Here are some points, one per row:
[-1.10 2.22 -1.00 0.10 -0.15 1.03 -0.94 1.32 -2.44 1.06 0.33 -0.48
 -0.33 -0.08 -0.17 -0.16 -0.53 0.30 0.41 -1.02 1.32 -1.27 1.94 -1.03]
[-0.16 1.21 -0.54 -0.06 -0.48 -0.45 0.07 -1.55 0.80 0.60 1.12 0.39
 0.95 0.36 -0.20 0.27 -0.96 -0.77 2.65 -0.41 0.48 -1.89 0.81 0.39]
[-0.84 1.70 0.74 0.95 1.19 -1.70 1.12 -1.82 -0.49 -0.84 0.47 1.38
 -1.51 1.35 0.44 0.39 -1.16 0.32 -0.03 -0.52 0.40 1.76 -0.40 -0.26]
[-1.13 -1.00 0.35 -0.54 -1.55 0.89 -1.66 -0.57 1.09 -0.79 -0.46 1.02
 -0.49 1.02 1.17 0.82 -1.19 -0.35 -0.11 0.22 -1.70 -0.08 0.98 0.25]
[0.35 0.21 -1.11 0.24 0.01 -0.79 -0.08 0.15 -0.11 -0.83 -0.44 0.49
 -0.17 0.41 -0.55 1.04 0.04 -0.05 -0.51 -0.26 -1.82 -0.30 -1.39 0.55]
[2.12 -0.01 -0.87 0.07 -0.44 0.52 -1.51 1.57 0.33 -0.71 -1.21 -0.32
 0.07 0.85 -0.17 -1.65 1.08 1.55 -0.72 0.38 -0.65 -1.43 -0.41 2.00]
[-0.06 -1.90 -0.62 -0.13 1.64 1.23 0.94 -1.21 1.12 0.45 1.41 -0.52
 1.54 -0.56 -0.70 -0.72 -1.60 1.20 0.55 -0.08 1.07 2.67 -0.68 -1.91]
[-0.07 -1.07 0.39 1.73 1.26 -0.32 -0.75 -0.87 1.93 -1.49 0.70 -1.24
 -0.13 1.25 0.01 -2.51 -0.67 2.88 -1.29 2.11 -1.58 0.69 -1.23 -0.37]
[-0.79 0.37 -1.52 -1.36 0.32 -0.16 -0.42 -0.64 -1.46 0.02 0.43 -0.29
 -0.54 0.80 0.77 0.66 -0.19 -0.68 0.93 -0.96 0.03 0.97 -0.13 -1.56]
[-0.12 -1.56 0.75 0.71 -0.28 1.15 0.36 -0.23 1.92 -0.08 0.55 -0.54
 -0.08 -0.85 0.57 -0.26 -0.96 -0.04 0.50 -0.56 0.35 -0.20 -0.20 0.24]
[0.36 1.82 1.12 -0.60 -0.70 0.47 -0.77 1.74 -2.22 -0.75 -0.02 -0.07
 1.24 -0.26 0.48 -0.36 2.04 0.69 -1.45 -1.94 -0.23 1.83 0.47 -0.88]
[0.48 -0.75 -1.06 -2.01 1.74 0.66 0.51 -2.40 0.57 -1.50 -0.90 -0.62
 -0.78 -0.35 0.05 -0.28 0.49 0.10 -1.00 -0.22 -0.45 0.02 -0.21 -0.11]
[1.82 0.25 -2.32 -0.50 0.41 -0.74 -1.23 -0.39 -0.59 -0.55 -0.39 -1.71
 0.96 -1.30 1.08 -0.90 3.10 2.41 -0.95 -0.38 -0.10 0.59 0.16 -0.76]
[-0.18 0.91 0.31 0.18 0.20 0.73 -0.50 0.01 1.17 0.00 -1.35 -0.17
 0.65 -0.19 1.14 0.86 -0.12 -0.82 1.45 -1.02 -0.10 0.37 1.34 1.04]
[-2.03 -1.52 3.45 1.78 0.19 1.41 0.64 0.59 1.59 -0.26 -0.22 0.20
 -0.04 -0.27 -0.13 2.27 -1.10 -3.44 0.60 -2.48 0.89 0.91 0.62 -1.02]
[-3.41 0.28 -4.37 -0.23 1.93 2.74 1.32 -1.30 0.00 1.34 -0.31 0.09
 -0.93 -1.50 -0.74 0.44 0.19 0.60 0.23 -0.18 1.21 1.26 0.14 -2.66]
[-0.26 0.11 -1.45 -1.45 -0.77 0.18 0.33 -0.19 1.10 0.86 -0.23 -0.52
 0.31 0.80 0.75 -2.03 0.75 1.37 0.02 1.56 -1.04 0.64 -1.35 -1.50]
[0.68 0.81 -1.05 1.03 -0.90 -0.16 -0.63 -0.19 -0.95 0.98 0.41 -1.99
 0.81 1.10 -1.68 -0.15 -0.48 -1.10 0.30 -0.22 -0.09 -1.15 0.47 0.19]
[0.04 0.00 1.45 -0.13 -0.62 -0.41 0.24 0.81 0.33 -0.31 0.39 0.10
 -0.86 2.34 -1.61 -1.28 0.01 0.15 0.47 -0.83 -0.43 1.39 0.08 1.45]
[-3.11 -1.53 1.74 0.66 1.55 -1.09 0.48 0.36 -1.24 -0.45 0.02 1.99
 -1.21 1.59 -0.15 0.86 0.20 -1.08 1.67 -1.31 -0.13 3.17 0.19 -1.22]
[0.79 -0.46 -0.13 -2.21 -1.95 0.33 0.03 -0.64 -0.75 -2.62 0.65 -0.05
 -1.44 -0.64 0.70 -0.05 1.10 1.32 -1.25 -0.68 -0.88 2.01 -1.93 0.49]
[-1.61 -0.22 1.37 -0.74 -0.92 1.18 0.39 -1.47 1.79 0.17 1.17 -0.07
 -2.31 -1.09 -1.93 -0.45 -1.10 2.14 0.33 0.97 0.53 1.60 -1.87 -2.45]
[-0.49 -0.27 -1.78 -0.06 0.43 0.67 0.95 -2.96 0.49 0.06 0.25 -2.44
 0.59 0.34 -1.27 0.43 -1.64 -0.19 -0.29 -2.22 0.77 2.14 1.14 -1.99]
[-0.73 -0.65 0.04 0.78 0.20 0.01 -0.21 -0.60 0.11 0.08 0.11 -0.78
 0.89 -0.86 0.12 0.62 1.42 -0.31 -0.23 -0.65 -0.99 -0.14 -0.47 0.16]
[-0.55 -0.04 1.00 -1.13 -0.68 -0.15 1.66 -1.30 -0.41 -0.15 0.01 -0.58
 -2.01 1.03 -1.58 1.16 -1.52 -1.63 0.82 0.71 1.27 0.40 0.86 -1.83]
[0.62 0.27 -0.09 -0.85 -0.74 -0.66 -0.24 -0.24 1.06 -0.77 0.68 -0.90
 0.26 0.47 0.87 0.64 -0.09 0.24 0.32 -0.89 -0.16 -0.54 -0.56 -0.48]
[-0.64 0.67 -0.48 -0.53 -0.02 0.44 -0.45 0.73 -0.25 0.09 0.01 0.80
 -0.42 -1.25 -0.15 -0.55 -0.36 0.93 0.70 0.99 -1.55 -0.40 -0.25 0.02]
[-1.51 0.89 -0.45 0.13 0.34 1.44 0.99 -1.85 -1.75 0.68 1.31 2.17
 0.91 0.81 1.61 -0.09 -0.41 0.37 -0.72 1.03 -2.03 1.27 -1.15 -1.52]
[-0.66 1.72 -0.76 0.76 0.94 0.77 1.01 -0.08 -0.40 -0.76 -1.44 -1.30
 0.91 -1.46 1.76 0.34 -0.04 0.96 0.07 0.27 -2.05 -0.30 0.97 0.91]
[1.13 -0.24 0.40 1.79 -0.78 -1.56 0.29 0.80 0.92 -0.69 -1.32 0.03
 -0.08 2.00 0.38 0.65 -0.28 -1.79 -0.24 0.35 -1.45 -2.15 1.82 1.82]
[0.83 0.11 1.67 -0.44 -0.09 -1.72 0.66 1.49 0.34 -1.48 -0.88 -0.37
 0.01 -0.18 -0.49 -0.89 0.04 0.92 0.38 1.68 -0.75 -0.39 -0.54 -0.35]
[-0.91 0.57 -1.46 0.39 -0.40 -0.71 -0.26 1.28 -0.72 2.04 -1.05 1.95
 0.79 0.53 1.26 1.35 0.15 -0.13 -0.30 -0.18 -0.37 -0.84 -0.15 0.61]
[-1.43 -0.12 1.16 2.56 -0.76 0.67 -0.31 1.48 -0.18 0.67 1.12 0.38
 -0.63 0.17 -0.84 0.01 -0.57 -1.73 0.27 -1.33 -0.14 -0.02 1.96 -0.04]
[0.35 0.27 -1.23 -0.90 -1.09 1.65 1.42 1.19 -1.62 1.06 -0.83 0.22
 -1.18 0.13 0.73 0.41 0.33 0.53 -0.06 0.48 0.26 -0.61 0.48 0.42]
[-0.12 0.75 -0.26 0.95 -0.40 -1.30 0.68 1.24 0.26 -0.92 -1.17 0.24
 0.63 -0.66 0.32 -0.25 -0.22 0.78 1.08 -0.15 -0.68 -0.76 0.77 0.60]
[1.83 -1.83 0.44 -0.04 -0.74 -1.22 0.51 1.86 1.47 -0.40 -0.02 -0.88
 0.19 0.69 -1.07 -0.24 0.29 -0.14 -1.28 2.86 0.41 -2.22 -1.03 0.99]
[-1.19 0.13 0.54 0.92 -0.50 0.00 -0.60 0.17 -0.46 -1.06 0.65 1.06
 -0.74 -0.48 -0.20 -0.69 -0.16 -0.22 0.17 0.03 0.70 -2.10 0.49 1.35]
[1.00 0.92 -3.37 -1.50 -0.98 0.33 0.22 -0.40 -0.94 -1.17 0.52 0.81
 0.54 -0.72 1.99 0.28 -0.08 0.84 0.94 1.09 0.47 -3.35 1.37 -0.38]
[1.52 1.18 -1.30 -0.40 -1.36 -0.09 -1.24 0.20 -0.19 0.68 -0.23 -0.94
 1.34 -0.41 2.16 0.53 1.79 0.42 -1.10 0.23 0.39 -0.53 -0.11 0.76]
[0.86 0.26 1.66 1.11 0.91 -1.56 -0.94 -1.82 -1.83 0.62 -0.75 -0.49
 -0.33 0.98 0.13 1.07 -0.32 0.37 0.20 1.06 1.30 -2.01 -0.27 -0.85]
[2.05 -1.36 3.27 0.46 2.12 -1.56 0.82 0.89 1.00 -1.02 -2.11 -0.13
 0.07 -1.09 -0.15 -0.54 -0.85 0.68 0.02 2.10 1.14 0.21 -2.32 1.45]
Along one direction, these points spread out more than along any other. Take the direction at right angles to it along which they spread out most. Then take the direction at right angles to both along which they spread out most. Go by this last direction. For each point below, how far along it does it lie, from 0 to 99? The average is 50, and the first point in the table lies past the average. One standard deviation of the points above along it is 16.
[-0.26 0.11 -1.45 -1.45 -0.77 0.18 0.33 -0.19 1.10 0.86 -0.23 -0.52
 0.31 0.80 0.75 -2.03 0.75 1.37 0.02 1.56 -1.04 0.64 -1.35 -1.50] 32
[-0.06 -1.90 -0.62 -0.13 1.64 1.23 0.94 -1.21 1.12 0.45 1.41 -0.52
 1.54 -0.56 -0.70 -0.72 -1.60 1.20 0.55 -0.08 1.07 2.67 -0.68 -1.91] 25
[0.79 -0.46 -0.13 -2.21 -1.95 0.33 0.03 -0.64 -0.75 -2.62 0.65 -0.05
 -1.44 -0.64 0.70 -0.05 1.10 1.32 -1.25 -0.68 -0.88 2.01 -1.93 0.49] 29
[0.83 0.11 1.67 -0.44 -0.09 -1.72 0.66 1.49 0.34 -1.48 -0.88 -0.37
 0.01 -0.18 -0.49 -0.89 0.04 0.92 0.38 1.68 -0.75 -0.39 -0.54 -0.35] 33
[1.82 0.25 -2.32 -0.50 0.41 -0.74 -1.23 -0.39 -0.59 -0.55 -0.39 -1.71
 0.96 -1.30 1.08 -0.90 3.10 2.41 -0.95 -0.38 -0.10 0.59 0.16 -0.76] 42
[0.68 0.81 -1.05 1.03 -0.90 -0.16 -0.63 -0.19 -0.95 0.98 0.41 -1.99
 0.81 1.10 -1.68 -0.15 -0.48 -1.10 0.30 -0.22 -0.09 -1.15 0.47 0.19] 65
[0.35 0.27 -1.23 -0.90 -1.09 1.65 1.42 1.19 -1.62 1.06 -0.83 0.22
 -1.18 0.13 0.73 0.41 0.33 0.53 -0.06 0.48 0.26 -0.61 0.48 0.42] 63
[-0.16 1.21 -0.54 -0.06 -0.48 -0.45 0.07 -1.55 0.80 0.60 1.12 0.39
 0.95 0.36 -0.20 0.27 -0.96 -0.77 2.65 -0.41 0.48 -1.89 0.81 0.39] 68
[-1.43 -0.12 1.16 2.56 -0.76 0.67 -0.31 1.48 -0.18 0.67 1.12 0.38
 -0.63 0.17 -0.84 0.01 -0.57 -1.73 0.27 -1.33 -0.14 -0.02 1.96 -0.04] 72
[1.52 1.18 -1.30 -0.40 -1.36 -0.09 -1.24 0.20 -0.19 0.68 -0.23 -0.94
 1.34 -0.41 2.16 0.53 1.79 0.42 -1.10 0.23 0.39 -0.53 -0.11 0.76] 60
[0.48 -0.75 -1.06 -2.01 1.74 0.66 0.51 -2.40 0.57 -1.50 -0.90 -0.62
 -0.78 -0.35 0.05 -0.28 0.49 0.10 -1.00 -0.22 -0.45 0.02 -0.21 -0.11] 35
[0.36 1.82 1.12 -0.60 -0.70 0.47 -0.77 1.74 -2.22 -0.75 -0.02 -0.07
 1.24 -0.26 0.48 -0.36 2.04 0.69 -1.45 -1.94 -0.23 1.83 0.47 -0.88] 57
